(in the rows, 128 means zero)
Each path below is one point turned by a fixed rotation once a step. After each direction that follows a path, write how fast that rotation turns it, in degrees each step (0 if it stays still).
Each turn is a multiple of 5 degrees from 10 to 175, or 0.
Each row of a path follows its step; steps can be skipped.
Path 1:
step 0: 129 135 126 138 83 120 152 141 160 108 133 80 138 110 138 137 122 133 127 130 127 140 126 139 121 127 153 135 116 125 136 138 139 126 153 108 118 104 133 119 118 134
step 1: 120 110 124 144 125 108 169 122 125 100 128 157 136 131 108 123 126 130 122 152 122 139 138 110 110 128 153 158 102 129 127 127 125 118 134 116 116 105 134 135 142 156
step 2: 145 133 128 110 103 137 117 119 133 109 142 137 152 116 109 148 106 129 148 123 112 133 133 129 118 139 125 158 123 120 104 136 111 125 116 83 141 99 115 124 126 133
step 3: 149 138 143 131 104 114 150 125 125 117 103 117 136 116 99 131 99 121 98 124 104 125 128 134 140 116 127 121 134 122 131 92 117 117 135 115 118 98 139 119 119 150
step 4: 135 114 108 136 116 119 162 147 153 116 120 133 142 126 107 118 118 115 128 154 110 144 159 144 140 143 133 119 142 137 121 141 132 110 147 95 155 125 128 133 128 119
step 5: 148 115 127 135 105 111 135 140 131 103 125 151 152 122 104 128 125 149 125 116 133 148 130 111 133 168 109 121 110 94 130 132 144 147 139 118 123 102 133 125 127 138
step 6: 115 130 138 121 110 138 145 115 122 89 122 123 156 118 128 128 102 102 146 128 121 160 153 132 123 115 135 110 120 99 124 124 112 138 141 132 140 113 121 104 111 137
step 7: 146 117 130 120 95 126 137 122 149 142 139 112 138 128 115 123 112 120 104 141 112 155 148 133 121 132 138 150 127 127 123 125 137 139 165 139 126 102 112 142 150 158
step 8: 125 132 118 135 91 101 147 130 155 113 150 149 121 104 104 124 111 106 124 147 136 146 133 129 126 136 127 135 99 124 119 145 131 107 108 126 113 114 119 127 105 134
step 9: 135 103 135 122 110 131 154 107 144 119 120 135 133 141 131 110 112 132 156 119 130 149 117 148 141 146 140 142 127 117 127 117 113 125 113 105 124 80 136 121 132 151
step 10: 131 163 147 117 131 112 159 111 144 105 135 121 155 125 100 128 101 130 110 125 122 138 153 137 142 134 137 144 116 118 131 113 117 138 124 115 145 113 120 155 134 116
120 133 133 132 127 126 127 132 122 123 132 125 131 125 136 130 129 130 138 137 130 131 129 126 123 126 121 128 134 122 134 134 139 130 141 132 126 129 126 132 127 138 -> 55
128 129 123 128 125 126 126 132 119 128 142 133 130 136 119 119 132 130 118 136 125 131 134 125 125 134 129 134 130 131 130 137 127 127 128 127 127 135 130 136 133 124 -> 115
130 126 128 132 122 122 130 126 136 130 127 136 122 121 132 117 133 125 134 137 131 126 120 115 132 130 133 126 127 134 126 127 135 128 135 122 128 127 133 126 129 119 -> 95
119 121 134 132 132 130 129 131 124 133 126 134 131 135 130 127 127 130 130 133 119 140 126 125 138 118 132 127 128 133 124 134 124 121 126 132 136 124 135 123 125 133 -> 140
128 132 120 131 121 134 127 130 129 139 127 129 124 122 121 129 121 120 123 132 121 127 118 141 127 125 124 124 136 130 123 130 137 123 130 133 124 129 132 129 126 129 -> 85
131 132 132 130 128 117 121 132 135 132 125 119 117 133 130 131 130 131 119 136 126 128 139 131 123 123 135 121 129 125 128 128 128 121 133 129 131 121 125 130 127 124 -> 100
